(in the rows, 128 means zero)
runs of hidden systems
trace 1, F (9 x 26)
[[136 163 170 136 136 158 173 207 159  41 168 187  87 105 156 121 194 125
  139 107 115 119  89 163 143 186]
 [158  88 125 205  82 124 140 142 101 120 207 135 106 125 153 177 158 121
   79 127 101 199 133  65 119 136]
 [214 145 123  91 147 122 180 116 147 138 149 117 121  98 216 170 138 130
  134 120 216 156 138 167 130 152]
 [171 132 193 166  68 159 118 120  74 134 137 123 137 151 128  92 139 197
   71  72 134 124 117 143 102 158]
 [153 111 181 102 209 131 183  86 126 118 138 163  88 154 151 160  94 146
  107 163 116 158  89 117  78 140]
 [154 145 109 181 121 125 129 193 183 127 123 165 134 138 149  92 131 182
   78 127 109 150 139 167 136 193]
 [104 117 114 144 136 108 140  98  96 144 173  98 150 177 174 176 112 179
   80 154 149 191 104  93 113  88]
 [159 162 161 113 153 156 154 158 151  94 101 157 146 118 198 108 151 161
  142 138 171 125 107 204 156 125]
 [ 87 111 170 189  94 145 125 149  75  95 188 134 113 169 108 126 149 168
   71 120  99 138  81 100 115 147]]
trace 2, W (9 x 26)
[[150 127 169  65 183 126 194  53 100 142 143 111 105 113 148 184 121  73
  182 177 193 108 108 149 123  75]
 [113 120 161 171  92 171 123 200 111  42 189 154 103  82 143 126 209  99
  145  97 129 111 107 112 171 140]
 [108 121 111 125 120  86 163  84 116 182 193  94  84 144  63 175 113  85
  127 136 121 110 140  83  96 141]
 [212 149 128 134  89 126 172 160 158 101 112 170 114  93 169 145 171 114
  127 105  85 190 146 162 131 161]
 [101 132  85 149  91 109  83 142 131 174 155  77 139 149  85 101 106 162
   94  87 157  82 158 115 114 180]
 [211 123 172 101 141 130 146  72 128 150  55 151 138 118 140 124 105 124
  142 122  83 170 151 142  95  92]
 [ 72 107 112 183 122 147  70 195 132  92 118 140 141 146 117  82 126 176
   90 134 119 109 104 131 147 167]
 [112 139 126  82 172  98 154  52 126 177 120 102 147 165 133 155  84 136
  133 154 134 141 127 116 101  65]
 [144 109 129 136 124 162 110 183 118  52  94 159 133  91 182 124 164 130
  143 144 146 142  99 168 172 143]]
trace 3, Y (9 x 26)
[[103 117 103  89 145 119 137 135 124  91 138 120  97 102 130 166 140  82
  169 148 146 115 106 127 140 142]
 [157 165 131 140 133 113 152 129 170 166 151 134 134 143 145 112 126 156
  105 100 123 144 160 126 109 130]
 [131  77 113 144 105 135  96 120  83 115 136 108 118 106 121 157 127 102
  132 142 149 130 129  98 133 129]
 [161 152 160  92 146 126 161 113 141 131 101 149 117 135 131 119 119 140
  132 111 117 125 123 162 104 147]
 [108  94 121 185 123 136  97 154 128 121 141 137 126 130 117 122 124 132
  106 151 106 137 131  97 134 131]
 [126 139 117  82 140 108 153 105 123 128 104 120 125 134 139 155 122 116
  149 154 136 131 112 159 128 122]
 [129 130 140 165 127 137 108 139 141 151 138 128 148 140 127  90 121 160
  103 114 137 114 147 121 125 123]
 [106 113 125 105 118 127 121 120  93  94 118 116 122 119 121 154 139 107
  150 133 121 129 106 120 132 121]
 [144 158 147 131 149 131 149 142 167 136 131 150 127 127 139 103 133 138
  129 118 127 118 141 149 130 130]]
trace 4, W (9 x 26)
[[110 132 210  72 165 152 143  92  76  89 154 122  98 165 126 126 114 187
  102  62 138 112  69 105  58 168]
 [142  94 132 215  59 132 132 129  71 136 121 134 152 134 131 155 159 118
  106 209  99 173 117 152 178  67]
 [121 119 132 119 192 125 149 131 135 120 200 123  89 157 163 152  99 184
   73 118 187 132  96 100  80 203]
 [165 156 151 122  30 120 157  93  60 136 108 101 162 132 141 154 175 129
  136 118 125 158 119 184 150  75]
 [164  55 147 197 159 164  93 147 117 126 175 134  95 111 146 121 101 157
   75 136 188 117 129  89 112 188]
 [116 174 183  97  85 111 184  71  79 137 130 114 130 181  96 144 142 160
  107 102  73 146  91 149  89 103]
 [172  61  94 208 115 140  97 167 118 121 133 140 136 110 185 152 129 149
   81 179 158 187 134 121 158 144]
 [107 173 169  80 134 116 163  88 103 154 160  93 117 187 112 124 110 185
   97  88 165  87  92 153  79 163]
 [194  81 150 178  80 155 106 118  74 116 101 140 159  97 178 145 151 124
  120 148 122 193 138 124 156  66]]
trace 5, Z (9 x 26)
[[110 109 114 139 138 131 107 138 128 103  87 150 158 125 156 131 129 124
  138 170  93 175 124 121 156  69]
 [ 92 149 119 117 121 126 122 139 125 136 115 106 138 138 110 108 132 133
  143 144 165  68 115 177 152 135]
 [108 137 162 134 141 142 127 114 130 124 151 134 143 123 138 119 140 115
  149 115 112 134 138  86 133  54]
 [124 126 113 119  98 128 125 162 120  95 134 122 108  96 121 139 162  95
  154 117 150 103 119 152 151 164]
 [121 144 134 135 143 115 140 105 148 168 176 117 121 139 115 125 116 123
  124 107 125 117 156  86 108 111]
 [166 104 110 110 111 130 122 141 114  95 107 132 120  93 162 159 143 114
  138 114 132 168 132 126 130 144]
 [137 129 128 144 126 118 123 115 138 175 133 120 119 144  85 107 102 136
  112 126 131  89 150 134 107 159]
 [136 115 131 103 146 125 124 118 125 100  99 144 134 125 155 147 119 131
  131 123  90 183 124 104 112 100]
 [136 132 109 147 111 120 127 152 142 146 103 129 122 126 105 112 126 124
  129 156 137  94 133 182 146 168]]
trace 6, X (9 x 26)
[[129 104 157 135 126 149 104 123 123  99 159 137 108  88 109 131 146  78
  159  70  85 134 157  35 110  95]
 [184 119  71 108 105  95 153 135 141 123 146 116  96  90 159 192 144  89
  137 122 148 171 150 130 122 183]
 [136 123  94 170 125 117  86 128 171 193 131 117 148 122  97  94  96 120
  120 116 116 111 200  87 123 115]
 [173  97 106  69 137 118 107  90 104 126  44 117 145 120 158 152  90 143
  132 131 134 174 129 143 104 135]
 [148 131 137 186 140 130 142 157 172 156 105 169 115 135  98  89 115 134
  111 179 105 102 140 176 138 158]
 [ 69 142 121  71 168 122 105 118 139  94  82 133 155 146 138 122 110 142
  150 115  80 150 111 101 115  80]
 [148 150 119 135 112 125 167 158 141 123 135 132 124 116 158 138 159 121
  141 172 184 106 110 212 172 151]
 [ 68 124 156 138 133 152  77 127 123 122 126 125 141 127  77  77 124 117
  153  97 103  72 138  80 127  82]
 [181 122 142  75 123 131 171 114 102  84 120 133 101  93 177 181 152 101
  154 125 155 161 101 157 125 143]]
trace 7, B (9 x 26)
[[ 85 173 144 131  56 120 163 164 107  73 100 161 141 149 110 134 193 118
  146 147  29 158  82 187 161 100]
 [ 70  93 100 178 193 112 132 129 162 158 201 127  99 131 103 154 106  81
  133 196 140 111 143  56 138  93]
 [136 200 137  57 127 118 177 121 136 104 167 106 148 123 207 152 171 149
  147  67 177 155 123 144 129 103]
 [139  73 172 184 102 178  75 125  71 132 131 110 128  94 104  96 134 103
  138 135 180  61 141 116 153 106]
 [152 158 164  92 131 116 179 125 143 108 144 156  72 135  93 132 132 131
  121  68  75 124 116 123  66 204]
 [155 118  83 209  57 106 126 157 133 166 137 125 148 122 133 141 154 116
  108 171 121 158 161 149 173 114]
 [107 107 103  95 189 119 101 112 134 136 158 102 119 149 148 143  78 169
   98  98 168 132 130  69  80 163]
 [168 149 172 126  85 142 142 110  92 127  79 134 164 141 159 114 147 162
  119 137 129 144 110 198 145  94]
 [ 74  75 129 165 157 148  82 157 120  93 137 145  93 131  81 114 106 121
  116 152 103  97 105  85 121 166]]
trace 8, Y (9 x 26)
[[141  78 113 103 124 144 101 143  95  64 109 134  99  84 140 162 138  96
  149 118 130 146 107 110 126 168]
 [159 166 149 143 140 106 185 125 176 166 137 163 102 147 105 115 124 131
  117 137  87 128 142 155 106 153]
 [113  68  81 156 144 124  84 130 111 123 133 112 136 125 153 159 103 131
  108 166 151 159 126  83 134 118]
 [163 156 147  93 105 115 160  95 112 157  85 119 135 140 119 125 122 138
  134 130 135 111 126 198 120 134]
 [ 94  94 155 169 152 159  82 143 119 110 133 140 132 136 114  94 113 148
  110 123 115 113 124  79 121 118]
 [114 150 108  92 114 107 154 139 130  97  98 134 127 124 134 150 151 109
  157 146 105 146 105 169 145 124]
 [113 142 131 164 155 129 124 135 163 164 168 124 132 139 125  99 117 142
  118 131 150  96 150 109 130 115]
 [121 115 104  96  98 119 111 117  90 104 118  99 140 117 147 162 139 120
  140 108 135 159 124 111 127 117]
 [163 148 174 139 133 146 153 130 148 144 132 149 112 116 113  99 136 119
  137 114 137  90 144 155 128 137]]
trace 9, B (9 x 26)
[[144 151 170 160 167 124 153  95 185 192  95 176 138 138  87  82 100  99
  151 171  54 115 172 126 127  44]
 [106 119  43  71 139 110 120 173 149  49 118 127 115  76 180 182 157  82
  175 131 140 172 115 122 160 158]
 [113 160 137 112 134 119 110  71 144 214 114  87 164 138  87  81  95 116
  158 116 158  55 182 125 127  59]
 [203 101 146  90 156 160 130 146 142  52  79 178 100  56 181 139 144  91
  164 100 117 165 131 124 121 156]
 [ 85 147  75 129  64  94  99 133 129 175  95  89 137 135  39 102 120  99
  150 129 115  55 156 163 141 147]
 [205 120 132 116 193 123 143 111 192 139 109 175 120  98 172 135 100 117
  132 119  91 194 174  82  92 116]
 [100 130  48  90  80 108  88 156 109 118  71  81 161 115 133 136 137 123
  153 144 177 104 124 194 175 153]
 [143 115 178 126 201 148 100  84 163 167  91 155 132 133 102  75  68 136
  131 108  88 113 166  74  79  89]
 [146 133  83  83  91 113 149 160 123  65  62 148 123  95 153 166 164  93
  168 154 109 165  97 201 164 157]]
trace 10, F (9 x 26)
[[131 113  68 150 118 101 121 181 173 115 121 152  90 110  97 133 127  98
  127 141  81 135 144 128 127 213]
 [131 134  79 141 107  93 122  99 137 192 157  84 161 136 143 152 119 122
  120 128 144 161 178  87 133  76]
 [147 126 139  72 137 149 104 111 103 116  69 103 154 109 157 109 121 141
  160 115 198  92 126 175 141 120]
 [ 86 137 189 150 108 142 132 119  97 123 134 141 106 158  53  96 131 131
  121 114  68  83 101 124 107 127]
 [126 103  98 113 197 115 130 139 178 107 116 161 100 104 135 150 105  87
  149 155  96 156 141  86 118 135]
 [129 141  60 160  61  96 109 162 141 162 127  99 152 127 117 125 141 130
  118 130 139 125 164 159 156 149]
 [111 126 150  89 149 137 120  72  95 140 139  91 153 135 152 140 111 129
  147 115 165 124 128  93 117  52]
 [140 133 158 110 121 150 124 153 128  88  74 156 110 108 104  95 141 114
  161 127 117  80 109 188 140 165]
 [ 86 116 127 167 128 114 127 123 128 142 185 131 104 149  78 139 120 115
  109 130  73 133 136  58 106 123]]
trace 11, Z (9 x 26)
[[148 113 168 169 134 158 133 138 126 118 180 138 115 101 153 130 155 109
  134 131 156 125 137 104 148 100]
 [108 125 135 122 106 130 124 142 101 100 169 112 101 135 114 136 141 141
  112  87 140 110 109 112 106 178]
 [167 123 150 145 147 122 169 111 139 140 164 150 100 127 141 153 132 120
  117 144 118 155 132 114 110 132]
 [132 101 100 143 123 124 102 157 124 112 131 121 125 131 146 135 119 160
   95 120 143 146 121 121 116 182]
 [146 127 158 131 139 123 155  87 111 155 127 128 126 157 127 136 110 154
  104 151 125 138 114 140 107 119]
 [124  99 135 150 145 150 103 160 129  90 107 154 127 121 147 116 127 148
  114 145 123 141 111 131 137 141]
 [ 90 148 137 134 121 115 147 121 117 139 144 120 129 166 106 128 124 151
  113 146 118 113 103 147 122 129]
 [126 114 138 142 158 144 127 141 133 103 140 143 130 117 171 138 138 128
  131 156 142 148 116 116 148 100]
 [107 138 135 141 100 130 123 143 108 127 151 108 131 142 118 117 140 151
  113 116 154  97 114 145 132 149]]
trace 12, X (9 x 26)
[[121 109 101 161 108 128  83 157 119 128  95 121 159 149 142 106 113 185
   88 134 135 145 122 148 135 151]
 [111 140 160 110 147 118 150  80 110 151 103 130 127 170  99 126  97 142
  123 159 102 112 106 150 105 105]
 [119 126 154 145 154 151 130 164 132  85 142 152 129 135 172 117 144 166
  109 133 140 142  96 138 138 135]
 [ 72 154 130 131  98 111 142 127 112 128 154 117 127 156  89 132 146 124
  132 129  99 109 107 131 134 115]
 [133 121 151 118 155 145 134 116 114 118 168 114 128 117 173 143 135 138
  128 123 184 125 120 110 132 108]
 [131 117 136 160  72 131 118 143 100 125 144 122 116 127  96 123 148 130
  112 105 112 116 128 127 124 160]
 [134 113 139 114 159 123 141  91 122 136 148 126 114 134 135 157 110 120
  129 132 124 149 128  85  99 104]
 [143 128 102 151 104 122 122 161 137 123 145 128 128 127 148 130 139 156
   98 112 137 148 135 135 127 174]
 [104 123 126 133 130 112 118  90 117 165 124 112 142 155 102 128  99 131
  121 144 107 127 136 107 115  88]]
trace 13, U (9 x 26)
[[107 116  81  80 142  96 104 123 128 130  84 111 117 160  99 135  77 166
  103 119 112 130 111 136  84 208]
 [167 109 128 177 132 114 155 126 152 150 105 175 117 126 118 145 120 102
  121 195  57 178 143 132 133 109]
 [ 89 100  79 156 132 121  70 139 119 150 123  91 165 150 147 122  99 168
  100 162 178 121 126 124 149 120]
 [152 155 189 120 117 143 154 106 114 124  83 154 150 139 138 110 140 142
  139 139  93 140 114 174 136  70]
 [101 100 125 156 137 156  89 178 128  93 139 132 113 100 123 102 140 117
  141 136 169  75 120 131 159 161]
 [ 81 180 148  97 138 110 179 116 134 118 161 132 120 166 120 142 144 138
  134 123 100 130  96 136 115 110]
 [165  99 133 162 128 149 118 144 130 114 170 134 117  83 163 144 153 102
  135 119 160 144 152  88 141 120]
 [105 155 117  90  94 108 126 105 104 148 132  86 139 157 107 125 122 155
  116  82 138 109 124 136 105 148]
 [186  99 169 133 152 147 142 117 134 111 105 169  97  98 130 133 122 105
  136 128  95 149 135 115 105 138]]
trace 14, U (9 x 26)
[[163 125 131  47 168 157  67 112 132 115  87  97 152 100 179  90  92 180
  136  23 201 108 156 102  87 165]
 [147 153 125  92  80 102 161 132 143 117  69 157  89 102  42 128 148  48
  188 118  28 109 142 169 121 166]
 [ 85  87  79 135 236 104 114 130 188 157 161 132  97 133 122 144  64 115
  119 179 156 114 144  61 109 146]
 [144 172  69 113  83  82 144 125 151 153  96 114 190 135 178 153 150 132
  136 129  95 214 167 145 153  57]
 [151  80 159 143 138 164  67  87 100 170  82 105 150  98 103  84  93 112
  151 132 178  62 167 115 131  87]
 [113 179 119  50 159 119 141 155 172  85  62 158 133 129 136 103 128 147
  157 114 104 120 108 190 126 161]
 [ 90 112 117 177 137 126 132 147 160 133 164 147 101 102  83 132 143  51
  167 177  96  96 148  91 159  94]
 [ 99 158  90  74 172 106 133 108 151 141 152  92 160 146 192 151 111 161
  129 117 190 151 130 110 121  94]
 [188 141 154 133  72 143 119 119 125 137  98 133 145  83 122 106 161  86
  169  82 100 129 179 129 142  84]]

runs to name
trace 15 (2 x 26)
[[108 132  99 109 132 103 107 144 153 133 151 116  96 158  82 117  93 169
   83  47  84 129 141  71  56 232]
 [196  88 142 153 123 134 156  89 113 133  92 164 125  83 150 172 140  55
  167 198  86 191 149 124 154  48]]
	Y
trace 16 (2 x 26)
[[151 118 125 114  60 141 110 134  84 102  96 110 135  85 123 136 165  89
  168 110 144 109 134 159 157 120]
 [115 146 168 108 181 134 144 114 154 141 143 137  98 145  93  97  99 139
  128 108 134  69 120 124  88 162]]
	U
trace 17 (2 x 26)
[[ 78  93 125 104 151 144  91 109  90  85 149 102 131 119 145 153 124 116
  147 111 146 134 111  54 122  89]
 [131 125 149 148 131 129 174 135 128 115 136 152  91 117 108 149 151  85
  152 198 123 106  99 177 151 135]]
	W
trace 18 (2 x 26)
[[142  77 179 199 162 163 118 121 102 135 140 146 136 141 157 119 109 157
   91 191 154 136 108 118 138  88]
 [ 83 133 166 121 126 152 125 153  90  68 138 132 120 157 131 116 146 183
  103 110 132 113  56 153 120 168]]
	Z
trace 19 (2 x 26)
[[158 166 147  66 131 112 223 120 126  65 142 163  98 113 186 199 184  90
  161 134  89 203  85 148 127 108]
 [ 55 124  94 198 102 135  83 164 134 161 192  86 145 116  97  99 143 102
  140 155 202  35 153 114 189 102]]
	B
trace 20 (2 x 26)
[[ 81 115 144 142 161 155 112 141 122 112 127 127 131 119 128 110 134 113
  158 179 178  66 103 151 171  95]
 [ 79 176 158 127 107 138 137 144 125 101 180 121 140 142 133 112 170 139
  138  78 122 111 114 112 136  93]]
	Z
trace 21 (2 x 26)
[[181 183  95 113  75 107 166 156 173 121  90 145 165  94 189 143 180 102
  166 129 106 186 159 190 175  89]
 [ 83  81  78 149 122 123  47 111 114 182 124  69 143 122  71 105  84 113
  135 140 184  52 168  92 140 125]]
	Z
trace 22 (2 x 26)
[[154 131 131  76 136  94 152  78 140 168  51 147  85 144  34 125  72 103
  139 134  47 107 135 151  67 182]
 [159 130 118 143 204 138 133 171 208 102 102 186 153 109 216 119 125 143
  128 165 116 193 142 128 151  92]]
	X
trace 23 (2 x 26)
[[114 104  86 125 127  98 131 103 101 159 153  86 120 157 128 171  98 145
   98 159 166 138 113 125 114 152]
 [154 135 169 159 127 141 118 116 127 162 135 131 146 156 134  90 109 186
   83  95 134 129 142 122 102 126]]
	X
trace 24 (2 x 26)
[[100 139  85  81 164 112 120 121 152 139 136  95 137 124 149 138 113 120
  150 131 190  99 136 124 135 126]
 [146 134 161 107 123 150 133 125 123 105 104 137 126  84 129 117 154  83
  179 114 136  99 138 144 146  99]]
	W
trace 25 (2 x 26)
[[ 46 175 128  40 160 108 135  81 131 137  83 104 153 157  97 120 111 110
  186 138 112  87 110 141 128  56]
 [141 153 117 150 101 146 115 180 176 108 107 151 159  65 154  98 182  70
  193 129 125 116 171 148 198  67]]
	Z
trace 26 (2 x 26)
[[115  77  66 186  40 100  75 122  71 151 125  88 169 143 118 163 125 138
   86 143  91 196 143  83 142  93]
 [131 123 143  99 228 127 157 104 152 145 142 132 109 162 165 139  73 182
   98 174 196 114  93 149  95 168]]
	B
trace 27 (2 x 26)
[[145 127 167  84 185 132 160  57 126 167 143 109 119 110 133 147 108  80
  180 150 186  87 144 116 120  64]
 [139 156 150 113 106 161 119 183 147  67 129 147 125  74 147  94 183 104
  173  67 141  92 136 149 154 149]]
	B
